128 stands for zero in the data rows.
Here are some points, each followed by its number:
[ 50  62 138  91 123 140  71 116 107  71 113 126 113  66 146 132 125  85
 117 132 173 191  62 106  75 123 129  77 124 127 126 115 185 203 118  73
  59 232  74 172 155 109 143 101 115 110  60  84  81  91 179] 0
[143 159 127 183  94 194  81 160 143 142 183  45 157 104 187  72  81 150
 123 137 146  87  62 191 122 102 216 147 124 172   7 108  73 138 118 100
 131 116  84 114 129 228 158 139 115 151 125  84  98  91  82] 1
[ 96  62 100  99  85 182 174  75 206 131 106 157 120  96  85 148 105 116
 146  91 146 171 154 106 102 165 170 142 141 132  91 181 133  73 111 114
 119  75 193 153 109 145 125 185 144 129 152 164  98 148  72] 2
[ 50 177  83 107 102 178  71 122 171  98 157 148 142 125 135  91 190 145
 110  72 135 116  93  91 165 135 123 147 124 148  91 168 154 127 142 114
  90 216 139 120 165 205  97  74  84 174  82 128 125 171 152] 3
[193  84 127  72 116  63 201 122 167  98  60  91 106  96  75 106 119 160
 151 113 189 255 101 148 102 151 236  95  64  83 132 115 100 127 103 217
 125  63 177 153 102  84 189 181 255 110 179 164 125 120 157] 4
[125 149  83 113 156  94 105 140 162 106  99  82  99 125 146 120 141 109
 183 143 173 187 168 175 198 165  85 111 124  61 142 163 172  73 118  92
  44 165 144 172  94 169 137 177 193 129 142 122 198 143 125] 5
[119 177 132  91 123 146 182 155 191 131  82 120  99 167  94 175 125 169
 141 126 124 102 144 113  94  94  75 142 191 138  82 181 108 210 147 163
 106 102 144 100 169 116  88 144 144  75 212  74 112  99 187] 6
[148 101 255  60  63 174  71  85  91 119 179 171 157 137 194 113 105 116
 151  99  80 116 197 195 109 129 116 136 166 148 179 193 127 127 142  73
  98  85 134  92  85 116 158 221  93 198 106 169  71 126  60] 7
[ 78 159  73 120 194  94 125 155 233 174  82 171 131 167  94  72  98 190
 161 179 193 133  93  82 201  94 165  87 130  73 142 100 100 158 118 148
  98 123 139  92 209  93 168 101 164  85 106 116 142 126 119] 8
[176 127  83  60 135 151  90 122 158  90  72 199 120 167 135 152 147 109
 110  91 111 122 193  99 128 170 140 166  64  92  91 100 144 100 171 143
  81 116 134 120 102  84  66 164 144 140 106 139 152 132 125] 9
[167 121 148  82  10 135 112 145 148 179 195 107 126  96 206 191 131 160
  95  91  97  78 215 148 165 183  75  87  95  83 142  73 185 176  86 107
 166 232 144 132 135 177 189  84  84 165 131 145  90 137 125] 10
[ 88  62 100 226 116 123  90 194  99 198 120 113 147  77 146  91  90 109
 103 183 118  87 168 126 134 110  94 166 103 127 187 159 133 114 124   8
  59 174  93  83 151 134 125 173 159  94 131  84 112 148  82] 11
[ 78 121 148 120 165  85 174 116 191 131 120  99 131 204 178 106  81 109
 117  72  70 116 101  99 116 156  63  49 110 143 126  73  84  83  86  73
 170  75 218 114  94 109  88 115  84  85 119 145 119 171 131] 12
[131 204 153  82 140  94  98  85 158 113  60 162 152 112 187 179 165 109
 179 126 165 194  93 126 155 141 102 130  86  73 236 207 139 107 166 180
  90  75 139 100  47  93 148 121 115 170 125 201 228 126  72] 13
[ 88 181 120 175  63 129  81 129  82 142 152  60 235  50  85 152 112  47
  86 199 214 109 159 137 102  75  94 171 175 114 137 163 133 114 147  92
 170 151  47 143 140 201 168  93 144  75 187  62  98 137  82] 14
[163 115 153  60 146 116  81 116 120 106 166 137 113 125 116 113 147  75
 179  82  58  95 139 206  47 123 151  77 183 143  99 108 108 121 111 127
 198 116 150  73 116 169 208 108  74 129 142 182 105 153  82] 15
[172 149 233 107 135 156  90 109  60 113 126  72 147  88 161 202 152 182
 103 153 197 143  74 106 150 146  94 196 110  61  99 108 100 158 111 127
 205 146 181 127 151 134  88  62 134 110 191 134 170 171 113] 16
[ 66 101  73 187 151 182 146 201 132 142 113 157  91 158 170 179  81 116
 183 126 105 133 149  82 205 202  94 136 130 132 220  73 115 176 162 184
 198 151 150 180 109 109  88 115  84 178 152 164 147 126 166] 17
[ 78 164 158 120  63 140 130  94  60  81 142 162 126 112 206  99 170 109
 156  91 177  87 122 137 150 110  85 118 146  92 148 139 127  83 152 196
 112 146  84 217 160  84 119 108 122 151 119 150 105 175 241] 18
[163  93 120  82  85 161  59 205 162 152  99 107 126  88 174 171 198 174
 156 148 151 158 133 106 145 179  94  49 130 120  72 121 154 133 118 100
 190 223  84 167 145 150  97 144 108 174 166 145 147 153 106] 19
[208 149 114 162 178  85 165 145 148 166 179  99 126 112 110 157  90 109
  76 153 111 116 133 166  94 135  85 192 166 127 213 121 133 172 124 127
 174 156 108 120 182 109 229 154 101  63 157 109 142 132 166] 20
[ 66 154  73 113 109 123 212 129 143 125 137  91 113 125 116 166 215 145
 141 191 146 153 215 113 109  94 102 104 103 184 120 144 100 154 152 107
  98  75 108  45 109 101 125  93 164  94 142 155 142 120 175] 21
[119 149 143 187 123  85  90 169  99 194 132 120 213  88  75 152 119  75
  64 120 156  95 101  91 102 110 102 166  76  92 171 149 139 100  49 121
 170 151 159 148 102 164 137 139  46 135 147  84  98 120  72] 22
[158 115  83 143 156  94 151 134 120  90 132 132  82 143 110 120 250  85
 191  72 165  87 173 148  75 135 140 147  64 167  72 163 149 121 196 184
 156 109 144 158 135  84  88 128 122 161  82  84 125 126 106] 23
[163 101 167  45 160  75 130  94  45 136 179  91 147 119  85 152  98 129
 103 126 105 122 108  72 122 141 129 104 146  83  45 149 115 121  64 107
  71 135 197  73 140 122 125  84 101 165 216 155 125 120 142] 24
[ 66 172 158 153 135  48 112 116 120 147 137 167   7 153 102 148  43 129
 135 113  58 143 144 216 122  75 140  95 146 167 137 115 159 133 103  92
 106 146 144 114 123 212  88 101 108 165  90 164 119 148 113] 25
[158 108 114  82 129 110  98 190 143 152 166  82  99  96  63 175 131 178
 129 107  70  87 177  99 140 123 151 184  86  92 157 159 154  61  86  92
 147 123 193 192 169 182 137 108 150 220 106  84 147 114  91] 26
[105 121 184  99  85  63 105  63 184 232  72 132 113 193 146 106 152  63
 141  82  70 102 101  60 173  75 102 192  76 132  91 163 144 114  76 163
  98  85 155  83 109 164 153 173 108 187 106 182 112 107 142] 27
[ 66 101 153 137 129  85 130 150  72 238 220 113 226  96 129  60  90  75
  76 202 111 127  46 137 165 129 140 184 161 148 106 121 121 143 103  73
  44 151 134 114 160 150  78 168 108  63 209 109 119 107  99] 28
[167 108 127 153 135 146  98 134  45 136 137 120 171 131 129 142 119 150
  64  91 160 102  93  82 102 102  75 104 136 153  72 181 133 149  49 172
 222 178 159 153 174 177 105  84  74 161 106 101 208 171 147] 29
[189 154 127 162 123 123  90 190 132  90 126  99 152 125 174  91 228 102
 123 113  97 109 122 162 182 146 202  77 175  83 142 168 127 158 175 200
 131 109 122 100 109  84  97  93 159 135 119  84  98 126 152] 30
[189 139  61 153 135  75 161 102  99  81  82 137  82 112 102 179 119 102
 170 107 189 205 115  82  85 146 165 171 110 153  72 159 200 143 171 107
 152 116  93 138  85  93 143 115 255 123 219 186 152 107 113] 31
[ 78 177  73 143 146  85 151 134  82 183 132  82 126  96  63 179  90 109
 141 143 124 127  46 171  63  10 151 217 243  92 126 121  73 114 147 127
 112 129  62 120 182 150 137 115 159  94  99 101  90 143  82] 32
[ 50  93 217 199  94 146  81  85 114 125 166 120 137  96 146 113 112 145
  86 233 111 133 144 148  94  75 116 111 130 138  99 181 100 163 111 121
 136  85 101 127 151 150  88 128 122 116 166  74 119 171 162] 33
[ 96 149 227 143 123 129 174  94 132 136 162 143 126 112 161  82 112 129
  10 223  80 127 108  72 165  86  85 166 170 196  91 127 100 149  76  83
  90 151 164 188 169 182  97 128 122 161 166  74 119 107 147] 34
[119  93 138 113 102 135 125 165 132 166 187  82 187  50 170 179  98 174
 129 126 111  95 115  72 169 254  63 130 110  73 245  73 172 163 118  83
  71 255 159 158 160 122 125 139   9 123 131 177 112 132  91] 35
[153 115 172 175 123 255  98 116 120  71 166 162 137 119 151  91  98 134
 123 113  89 109 159 162 155 117 110 162  95 120 132  84 121  45  86 100
  98 165 144  92 169 150 125 133  84 110  72 160 105  60 157] 36
[153 159  83 113 140  94 146  63 120 113 113 179 126 153 140 179 105 102
  95 107 151 175 108 120 128 161 135  77 124 100 171  92 144 100 157 158
 178  63 115 127 109 101  12 181 234 123 157 164 156  99  99] 37
[ 96 115 138 107 186 135  71 109  99  98 152 113  72 158 198 113 105  47
 117 191  97 109 177  91  85  48  75  87  76 172 120  84 127 138 152 114
  81 102  84 167  94 122 119 101 122 129 119 134 208  72 147] 38
Which five points above are nearest to each new point by angle, seen from the average point of the numbered points? Their numbers follow each, nearest first.
[ 66 168  92  82 146 146 151  94  60 119 142 132 113 119  48 120 165  85
 117 113 146  56 108 175 198  86  75 152 170 114 113 177 139 167 152 172
 190 116 115 138 155  93 112  62 173 156  82 101  44  82  91] 32 23 18 30 14
[131 193 254 202  75  10  90  75  99 229 171 167  99 158 116 120 205 116
 156 157 156 109  46 137 122  75  48 147  11  83 137 193 196 203  95  83
  98 140 185 199  85 122 181 200 122  94  44 128  81 107  91] 27 22 13 7 25
[105 115  61  45 232 123 190 129  99 170  99  91  82 158 194 187 131 116
 103  91 151 127 149  82 194 156 140  95 152 180 106 144 154  83  49 192
  98 135 215  83 102 155 131  93 101 110 119 160 170 137  60] 12 24 2 13 29
[163  84 138 120  94 102  90 205 132 157 152  91  72  77  94 162 125 160
  86 132  80 133  84  99 150 146  75 118 166 127 106  73 181 100 136 132
 136 242 159 188 186 101 112 144  93 156 113 155 215 132  82] 19 35 26 10 29
[ 78 149 127  91 174  48 130  85  82 119 120 195 113 197  85  91  81 122
  64 113 201 198  74  91  85 151 140 180  11  61  91 163 196 176 184 114
  98 151  74 148  75 160 153 144 122 187  99 155 105 137  82] 31 9 0 13 27
[158 108 107 126 169 146 222 150 167 147 106  60 137 137 129 195 105 134
 123 137  97 143 177 126 134  86 209 192 103 114 126 149 115  83 142 200
 156 140 101  73 145  93 193 193 159 161 147 134 156  91 162] 4 20 21 31 6
[131 149  92 120 129 151 165 209 167 125  60 113 137 137 102 113 119  94
 199 187  97 162 139 152 150 141 248 136 146 127 142 127 100 221  76 192
 112 109 150   8  63 116 158 177 159 135 131 193 147 162 125] 4 8 30 21 13
[112  84 158  91  85 129 105 160 203 113 152  99 120 104 123  82  90 190
 123 113 160  78 211 213 102 156 135 171 136 188 106 154 100 167 111 107
 194 129  62 172 174 145 153 177 177 129 157 116 131 114 157] 1 33 6 20 7
[167 144 172 191 129 135 105 134  99  71 175  72  99  96 161 148 178 102
  86 126  89 194  46  91 198 156  63 104 124 143 148  62 177 127  95 153
 112 170 155 120 165 169  97 149   9 123 205 197 119 171  72] 35 16 19 34 10
[181 101 158 143 151 170 165 140 120 183 147  60 126 125 135 132 112 129
 129 120 193 153 122  91 165 110 110 118 166 176 148 196 159  83 147 153
 170 190 177 220 140 145 105 101 108 206 179 139 170 188  99] 29 19 16 17 26
[ 78 115 107 213  63 151 118 109 120 125  91 157 171 158 102 162 156  63
 206 167 111 138 108 157 182 110 156 111 136 143 120 121  73 107  86 148
 166  94 159 114  94 193 112 115 139  85 131 182 131 126 113] 2 17 27 21 15
[137  93 138  82 182 116 105 122  72 113 157 126  91 119 165  82 147 109
  76 233 105 109  93 126 128  63 102  77 103  92 137 100  92 200 166 114
 219 116  84 120 102  74 189 215 108 198 119 128 105  99  99] 38 7 15 33 20
[112 168 120  72  48 170 151  85  91 106 179 206 106 104 135  99  98  94
 146 167 160  95 159 179 102 123 129 188 136 120  60  62  84 114 162 163
  71 146  93 143 202  93 193 115  84 123 119 109  90 153 187] 18 36 32 0 1
[125 200  83 107 156 151  98 102 132  71  99 148 120 172 161  82 119 140
 151 107 130 102  84 106 178 102 123 152 146 132 137  73 108 133 207 143
 170  48 144  83 140 169 105 108 154 102  72  84  81 206  99] 8 30 12 37 3
[148  84  92 137  63  94 141 182 137 125 137 179 209 158 146  82 170 116
 103  99  89  87 101 126  94 151 140 152  48 158 106 159 163 149  11 107
 136 146  84 158 135 190 204  93 115  63 125  62 119  60  82] 22 1 10 29 11
[ 66 101 138 120 190 102 165  85 255 106  72  99  72 137 116 179 141 134
 216 113 151 162 108  60 116 129 110 210 117  92  91 163 139 107 142 153
 212 135  84  73  85  93  97 181 164 123 166 155 161 120 119] 31 2 6 13 4
[125 127 100 107 102  85 146 122 143  81 120  91 106 137 170 166 125 150
 141 120  97 219 101 142 122  94 160  87  11 158 148  62 193 114 142 180
 186 102 204 114  75  93 204 144 197  94 166 177 178 132 131] 4 31 37 13 21
[105 133 163 107 116 129 105  94  72  81 206  99 137 104 110  72 174 160
 129 137 169  87 149 209 122 156 102 227 136  83 206 149 154 192 142 127
  90  85  47 114 216  84  97 108 208 129 106 109  90 148 175] 18 33 30 20 32
[ 96 144 192 143  94 129 125  94 158  81 183 202 157  96 110  99 174 122
 103 167 165 102 189 255  10 179 202  95 124 138 187  84 115 167 162 153
 106 170 108  83 169  84 125 159 122 140 157  74 119 137 142] 33 7 15 30 23
[143 108 107 120  85 129 151 145 114  90  60 148 142  77 174 209  98 190
 166  91  97 167 108 142 209 151 186 162 124 138 166 172 127  45 130 138
 131  94 134 132  63 101  97 108 134 156 142 116 152 153  91] 13 2 37 4 9
[137 200 114 113  63  94 105 109  91 106 120 175 198 204 123  99  90  94
 129 132  70 116  84 120 109 151  75  95  95 132 175 115  73  45  64  73
 136  48  84 180 109 139 168 101 150 123 119  74 136 120 175] 12 18 37 38 22
[163 181  73  99 109 161 112 116 137  81  91 175  91 167  75 113  90 165
 187  99 105 148 197 113  47 179 156  49  76 138 142  73 159 133 162 114
 131  85 164 120 109 109 105 133 122 123  90 164 125 175 142] 9 37 23 4 2
[143 108 100 175  94 186 146 134 137 106  91 143 137 163 129  91 136  94
 209 153 181  95  84 106 215 135 165  77 210  83 187 172   8 121 111 114
 166 116 128 114 135  84  88  93 197 146 157 134  81 126 142] 30 8 17 18 37
[197 115 107 107 102 135 146  85 114 119 137 187  99 137 110  60 105 102
 183 126  89 143 115 132 145 174 151 124 110  83 106  84 100 158 162 184
 106 123  93 172  85 150  88 115 115 140 131 109 119 199  60] 9 23 37 4 30
